In the data rows, 128 means zero.
Here are some numbered points:
[ 88  91  88  88 103  89  77  95 105 101  86  88 103 106 100  85  81 109
  87  79  84  95  97 110  92  81 103  80  99  97  71  96] 0
[124 126 115 143 146 115 138 149 130 148 124 137 154 133 105 116 121 109
 132 136 133 107 119 134 112 135 140 108 148 125 143 138] 1
[69 54 94 75 69 59 65 77 72 71 71 81 67 71 79 64 72 75 66 61 59 75 86 68
 56 79 99 56 68 71 80 84] 2
[139 140 145 135 143 144 120 134 122 137 125 147 155 150 130 122 133 125
 133 108 139 128 126 122 127 122 131 127 120 147 119 131] 3
[148 145 142 152 137 143 137 134 137 130 145 138 136 145 144 155 132 139
 131 151 134 137 146 166 171 143 162 139 145 150 147 145] 4
[122 102 124  97 111 116 105 116 139  98 117 103 113 100 119 113  99 110
 110 111 106 118  91 133 119 119 128 102 121 110 122 118] 5
[113 112 112 114  95 126 116 107 121 103 113 102 109 120 108 112 114 107
 116 122 111 108 116 123  98 108 110 107  99 114 112 110] 6
[ 92  95  77  84  79 112  89  85 104  80  80  83 100  93  87  81  86  91
  97  92  99  79  77  98  84 106  88  82  96 101  91 107] 7
[148 153 145 173 183 164 143 170 154 135 170 159 168 169 167 164 163 145
 155 146 167 136 164 178 182 155 162 166 167 173 149 163] 8
[179 182 193 179 187 201 178 208 184 178 185 178 180 193 189 173 182 195
 174 182 178 186 179 191 195 182 175 166 168 206 173 190] 9
[137 130 140 125 133 118 159 123 137 135 111 123 138 131 126 131 136 139
 137 114 141 138 152 135 130 132 139 114 141 137 142 144] 10
[ 96 116 106 103 111 105 116 100  97 128 126  88 103 119 102  78 103 109
  88  92 104  76 109  98 119 101 109 106 102 115 102  94] 11
[185 192 177 190 176 171 180 176 207 178 170 169 184 181 174 178 189 174
 199 157 170 178 186 200 201 192 190 182 193 186 179 187] 12
[184 176 176 170 181 177 182 183 165 172 159 183 181 180 168 159 175 174
 185 157 166 167 158 185 172 175 175 164 185 190 176 175] 13
[124 140 122 113 115 123 131 132 123 136 118 125 118 120 104 109 123 109
 112 107 100 121 115 103 136 105 129 101 118 138 113 131] 14
[134 142 157 127 134 140 149 149 138 140 135 164 132 142 133 131 127 124
 109 119 140 144 133 142 118 147 141 133 144 133 132 143] 15
[ 78  71  76 101  92  95  74  82  99  82  86  86 101  86  75  97  88  73
  95  82  74  58  80  71  89  92  83  65  81  90  89  84] 16
[164 162 156 150 145 118 153 154 145 156 156 140 153 142 172 158 151 159
 149 161 150 124 152 144 168 145 159 124 133 135 136 161] 17
[161 165 161 178 167 147 157 156 171 179 163 159 185 160 138 171 149 165
 176 168 146 149 177 169 175 160 169 162 156 158 170 159] 18
[119 122 134 145 131 101 114 128 129 120 125 129 129 134 143 108 113 128
 133 141 116 128 114 124 131 137 132 133 115 149 128 135] 19
[109  97  89 100 120  96  84  88 122  93  89 100 106  95  88 118  91  89
 111  86 102 107 104 114 104 102 108  91 104 111  78  86] 20
Which five points above are nearest to each new point by angle, seen from the average point of the numbered points? Their numbers follow each, nearest first.
[135 142 140 148 141 145 158 152 149 131 145 157 126 141 140 130 127 132
 141 145 127 123 137 153 140 145 153 138 124 162 125 138] 9 13 8 12 18
[124 118 115 123 100 110 119 120 136 106 131 115 108 125 123 113 134 100
 121 126 122 108 136 119 114 127 133 109 131 133 127 133] 6 2 7 16 5
[143 127 115 137 123 134 158 137 148 134 129 158 124 131 124 125 133 132
 148 138 151 117 124 144 133 129 157 112 127 130 151 122] 13 12 18 17 9
[118 115 111 121 115 133 105 144 119 106 121 130 130 117 111 136 131 119
 132 127 125 123 111 120 125 128 129  98  99 132 103 125] 16 7 6 20 2
[136 145 133 123 141 141 148 122 126 145 107 145 153 136 139 125 139 134
 134 152 127 153 127 150 120 144 148 133 131 136 119 135] 13 9 12 15 18
[125 128 116 123 140 126 111 129 135 114 145 116 119 120 134 119 125 134
 129 114 132 121 132 128 125 107 125 110 125 130 130 131] 0 5 11 6 20
[108 112 107 113 104  95 101  77  89  99  95  86  84  84  80  81  76  98
  79  82  85  97  85  83  85 122 105  82  89  97  85  88] 2 7 16 0 20
[137 137 140 140 133 124 131 130 152 131 134 129 165 125 129 147 136 113
 128 118 125 112 135 140 131 140 140 112 138 140 130 133] 18 12 8 17 13
[150 146 151 147 137 153 141 147 127 128 149 140 145 168 130 150 150 157
 130 154 133 131 151 148 139 173 146 137 127 161 136 145] 9 13 12 8 18
[103 101 191 150  56 170  94 114   0 196 221 130   0  63 213 207 255 101
 164 255 162 226 157   0  56  30   0 255 215   0  76   9] 6 15 11 2 16
[  0 101  98  13 184   0 173 151   0 116  93 145 117 103 181 220 255 211
  48  75 255 255 240   0   0  10   0 255 228  12 210  25] 10 15 2 11 0
[121 115 122 128 130 129 124 118 126 128 134 132 121 120 114 106 114 121
 121 127 121 123 124 131 132 123 143 103 115 121 129 138] 2 16 5 7 11
[ 92  91 119  88 106  97 112  84 100  94 100  94 118  93  88 116  83 104
  81  83  83 109 104  88  99  94 101  82 100 100 112 117] 2 16 0 7 20
[124 111 124 118 127 127 133 124 116 118 114 109 136 124 130 114 119 135
 120 132 131 108 128 141 133 121 126 107 123 137 125 127] 7 6 0 11 2
[130 136 129 126 127 121 131 126 134 139 129 113 130 129 142 110 114 136
 110 108 141  96 122 157 124 108 130 126 121 133 120 117] 11 0 6 7 2
[120 124 115 119 150 126 129 138 135 115 131 129 116 113 139 108 121 122
 121 135 123 147 118 120 134 114 126 105 123 127 133 133] 5 14 2 0 7
[124 120 113 129 105 128 128 101 122 115 121 107 117 100  98 109 111 127
 110  94 117  99 106 121 120 120 133 112 114 127 121 131] 7 16 2 11 6
[ 99 103 190 119  71 167  94 105   0 185 209 121   0  78 234 225 255  76
 161 255 165 201 165   0  64  16   0 255 241   0  71  20] 6 11 15 2 16
[123 118 122 131 139 139 120 121 156 125 130 145 136 112 116 121 123 133
 113 131 102 123 134 133 133 134 138 128 122 125 121 144] 5 16 20 2 0
[124 136 115 120 114 133 120 134 147 111 107 107 126 121 112  88 113 123
 106 126  98 113 114 133 104 113 115 101 139 104 120 132] 7 0 6 5 2
[130 128 121 142 138 126 151 138 128 126 128 112 130 124 116 123 143 139
 137 139 114 110 128 127 142 123 139 116 134 140 147 145] 10 17 1 18 4
[129 124 123 123 131 125 138 135 134 128 136 133 137 132 132 125 127 109
 123 120 138 113 130 136 130 146 144 116 132 118 135 133] 1 15 17 10 8
[185 171 142 160 159 176 155 169 185 147 150 164 163 159 170 165 156 160
 162 158 157 175 168 160 175 179 176 162 178 163 159 169] 12 13 9 18 8
[148 148 118 128 130 119 116 122 154 131 119 133 137 128 135 116 145 126
 126 130 133 137 134 123 125 127 128 111 127 156 136 135] 10 12 13 9 17
[169 156 164 172 150 153 154 152 178 162 159 166 145 151 149 150 157 137
 162 152 153 131 150 179 159 159 152 143 137 161 153 152] 12 13 9 18 8
[152 124 124 133 130 141 152 137 125 151 123 136 132 145 132 143 136 131
 126 128 133 118 119 153 129 143 146 128 124 139 155 140] 13 4 9 12 18
